Each row is where one point has got to under a steady rotation. How many ticks took it there?
The counts run from 0 to 520.
[100 138 126  85 151 135 137  90 115 172  91 119 132  96 145 144 141 203
 117  83 110 111 138 112 116 138 119 158 174 127 135 105 121 125 128 157
  92 190 164 108 148 149 116 116 125 140  84  99 162 140 138 131 161 179
 138 115 145 118 123 127 181 136]
519
[105 132 114  85 145 121 113  81 106 194  97 129 155  92 122 137 146 164
 146 118 118  92 138 127 124 155 124 178 170 122 101 137 107 137 109 107
  77 157 128 122 144 187 116 118 148 108 129 132 146 112 116 140 133 153
 195 144 132 123 124 138 184 146]
372
[124  98 114 110 171 138 101  82 108 160 114 121 151 116 164 118 141 152
 134  88  95  87 150 131 105 173 129 167 169 145 123 110 136 130 119 149
  69 193 126 124 134 167 136 157 150 126 112 108 162  97 116 145 134 175
 153 116 168 151 139 143 146 132]
330
[123 124  93  92 132 152 118 101  71 153  92 125 145 142 156 151 134 172
 177 101 122 106 161 159 108 149 137 187 170 127 132  93 111 119 108 133
 114 152 125 106 148 183 128 117 156 141 134 118 162 111 115 144 125 140
 193 136 180 138 135 141 145 148]
23
[127 133 121  91 164 157 119 125  84 149  99  95 133  95 122 123 157 174
 130 114 101 107 166 152 103 145 101 195 158 138 155 126 125 122 111 124
 115 195 147  89 129 185 125 126 148 134 162 135 181 112 103 139 132 149
 145 131 176 153 130 132 146 110]
32
[131 139 127  80 166 147 104 106  97 145  86 120 134 129 136 129 130 184
  98  98  97  92 168 138  95 169 108 188 136 119 135 106 146 108 123 155
  98 191 137 100 139 179 123 119 157 127 103 118 185 110 108 131 151 149
 133 118 149 143 128 132 159 102]
474
[127 151 126 106 152 168 130 110  98 136 104 125 131 103 133 154 159 158
 128 101  99 110 146 141  90 166  97 178 138 144 164 111 151 125 130 135
  87 192 165 107 167 180 126 106 149 127 134  97 165 112 104 153 115 186
 143 137 170 135 147 126 137 127]
346
[107 154 146 117 152 153 117 101  80 148 100 117 125 119 145 134 170 166
 122 110 114  83 137 131 105 181  94 166 148 158 153 138 143 121 139 141
  86 186 160 110 142 193 119 106 149 107 133 124 172 115  86 148 113 175
 151 139 124 137 152 130 153 124]
273
[115 123  98 139 160 153 139  75 102 171 113 109 146  80 148 130 136 142
 165 117 121 108 138 136 101 139  94 167 169 158 148 129 128 108 126 108
  79 185 135  98 135 165 118 122 141 114 134 109 162  91 121 155  95 183
 174 141 179 153 145 144 141 120]
497
[100 132 145 106 160 131 138  94  84 166  89 109 146 127 139 119 150 187
 138 125 125  90 139 126 128 154  96 175 136 155 127 147 135 121 136 140
  89 184 170 112 133 200 110 126 140  92 128 135 182 103  99 148 119 151
 149 138 114 118 146 123 177 117]
200
[ 90 145 133 121 147 126 130  57  97 180 104 133 142 122 150 130 136 178
 139 112 128  83 131 114 120 152 108 149 162 139 123 122 123 100 132 135
  74 169 134 108 139 170 106 102 143 104  78 103 159 112 127 130 126 177
 174 134 102 114 142 141 179 121]
440
[127 150 112 126 141 160 144  87  82 163  97 114 128 102 135 150 135 153
 152 119 137 126 152 141  90 127  83 170 155 133 158 116 146  92 130 124
  82 173 141  90 148 180 114  99 142 108 120 106 176 102 121 157  89 160
 177 157 165 136 149 126 153  96]
424
[132 126 108 104 171 154  97 100 101 158 111 113 136  79 134 127 154 135
 133  96  88  97 165 147  90 176 121 175 165 133 152 104 129 127 113 122
  86 186 120 112 135 174 126 145 162 140 139 124 166 110 121 143 130 175
 161 128 196 161 128 136 135 118]
103
[102 153 115  89 143 123 141  83  84 194  84 109 143 100 147 143 132 183
 161 124 155 118 132 116 132 135 127 156 179 133 117 115 101 125 125 130
  96 165 146 103 142 158 101 122 142 104 104 134 158 111 131 135 149 144
 175 138 147 110 133 130 194 134]
366
[ 98 149 138 103 150 133 159  96  83 165  86 128 139 115 139 137 138 187
 159 119 138 103 131 126 109 135  85 182 132 145 142 144 121 109 127 139
  99 184 168 108 157 185 106 105 151  86 131 132 165  90 103 126 142 149
 141 142 122 119 145 136 172 113]
355
[112 135 100 104 143 145 135  81 117 182 104 143 149  81 125 150 128 162
 166  98 117 122 138 139  96 122 112 176 160 126 123 111 115 114 100 115
  89 169 118 105 163 167 110  99 152 108 104  90 137  99 145 133 137 183
 180 139 171 127 133 147 163 126]
297
[126 133 107  82 158 130  97  93  82 164  96 121 125 126 143 134 136 181
 115  80 116  95 160 132 107 174 137 165 189 110 118  84 122 115 121 156
  86 172 120 105 129 161 125 136 149 139  91 107 171 133 138 136 147 147
 167 127 157 135 119 129 174 130]
91
[101 141 114  99 134 142 109  99  85 165 107 127 154 113 135 126 151 161
 159 119 109  83 155 147 120 148  98 182 165 133 143 133 104 119  98 107
 124 151 110  89 131 179 114  87 152 128 142 133 153 109 113 121 124 168
 208 145 134 138 127 156 154 140]
383
[104 109 111  93 147 128 120  70 112 165  94 144 164 135 160 136 117 179
 140  77 111  87 149 133 115 151 134 182 157 123 108 101 114 120 113 148
  92 171 117 107 150 172 119 115 155 124  81 102 147  95 125 133 148 171
 167 121 130 131 129 151 165 141]
13
[ 95 136 127  88 138 144 133 109 106 166  88 129 155 100 121 136 164 180
 142 118  97  94 138 135 122 132  93 194 147 131 137 150 110 138 110 105
 116 176 148 102 157 198 112  79 139 119 145 132 148 114  98 130 135 177
 170 149 126 114 127 144 167 142]
72
[119 154 126  72 156 142 125 123 100 158  94 125 137  75 123 134 158 177
 117 109  92  94 152 134 117 145  99 185 156 125 152 141 110 133 114 125
 130 191 133  87 149 157  95  99 154 136 126 136 155 127 115 110 175 179
 152 138 150 134 120 146 160 121]
232
[108 125 101  95 145 136 140  92 114 189 108 132 159  72 110 143 136 170
 164  99 118 120 145 141 102 117 114 187 164 127 124 129 101 124  93 108
 103 165 128 110 156 168 116 111 154 113 125  99 138  91 138 126 144 172
 173 136 170 126 127 142 167 126]
298
[116 138 134 129 169 145 124  87  75 150 105 119 132 132 156 125 133 172
 133 102 122  96 146 127  90 161  83 168 137 147 147 122 149  86 132 146
  78 181 135 104 134 183 121 115 156 101 108 118 191  94 111 135 121 162
 143 133 131 142 153 125 159  87]
41
[140 132 107  94 165 150 109 112  93 163 106 101 141  72 134 123 154 146
 143 111  98  99 167 145  99 170 119 173 172 142 151 119 115 139 116 118
 103 190 124 103 134 160 124 140 166 140 156 132 166 109 116 139 141 163
 161 130 194 165 125 138 141 130]
104
[ 85 142 141  76 153 134 137 102 103 174  93 134 143 111 144 131 158 196
 126 106 114  84 127 121 130 159 113 173 153 141 131 139 116 138 125 146
  99 185 172 115 155 176 106 110 142 118 113 131 148 120 104 121 153 174
 147 128 112 107 135 133 181 142]
516
[116 138 138 113 183 133 138  98  84 161  99 106 144 102 143 109 144 174
 131 119 115  96 139 114 112 155  95 176 152 156 149 145 137 107 125 140
  91 208 154 117 125 173 112 137 157  97 135 139 183  93 106 132 139 154
 122 125 144 149 144 130 164  92]
43
[124 158 109  70 138 149 117 124  95 169  78 116 130  95 121 151 154 167
 136 122 112 100 163 147 119 142 108 193 158 118 140 122 106 132 110 113
 123 167 128  87 151 174 100 104 148 140 133 144 163 127 108 132 148 150
 183 152 156 116 113 143 163 142]
305
[105 161 142  94 145 129 108  98  85 158  99 128 143 129 133 122 147 182
 134 116 106  77 142 137 109 163  90 176 159 120 146 144 117 104 106 137
 118 156 119  98 132 193 106  86 157 114 123 127 165 113 104 103 141 165
 181 149 100 134 130 137 165 116]
156
[126 142 108 113 155 144 113  83  90 171  93 115 130 107 152 141 147 140
 140 104 122 106 157 135 109 180 129 153 159 144 126 103 131 134 142 131
  55 180 137 123 145 169 118 154 157 125 123 122 167 110 112 169 103 153
 168 136 188 133 133 128 157 134]
490
[ 92 141 135 112 153 145 140  76 111 167 102 132 143 113 144 129 141 191
 128 102 111 100 125 123 113 139  86 170 148 135 135 131 137 108 125 148
  94 184 154 100 150 181 116  88 137 114  92  95 161 117 121 130 129 197
 148 137 113 119 147 137 171 119]
513
[123 149 125  89 162 134 121  88  86 163  95 117 128 105 160 125 126 179
 119  90 108  92 158 120 113 162 121 150 183 122 147 100 113 100 123 161
 113 187 121  93 122 135 104 114 155 140  91 122 169 122 142 108 170 169
 147 119 159 146 123 137 163 114]
164
[ 99 146 134  91 171 135 148  96 108 181  93 119 137  85 121 132 142 183
 114 106 110 111 136 115 113 137 105 179 151 141 129 136 129 124 124 137
  91 198 171 108 148 168 112 128 141 108 112 122 173 109 115 132 149 158
 124 130 137 116 135 124 188 111]
359
[ 96 129 114  89 146 146 137 102 117 170 101 121 157  81 110 134 147 182
 142 119 101 102 139 140 118 118  92 194 151 133 146 147 116 130 100 105
 119 178 148  91 146 180 111  84 139 122 145 117 148 105 115 128 136 183
 170 139 139 127 133 149 160 126]
71
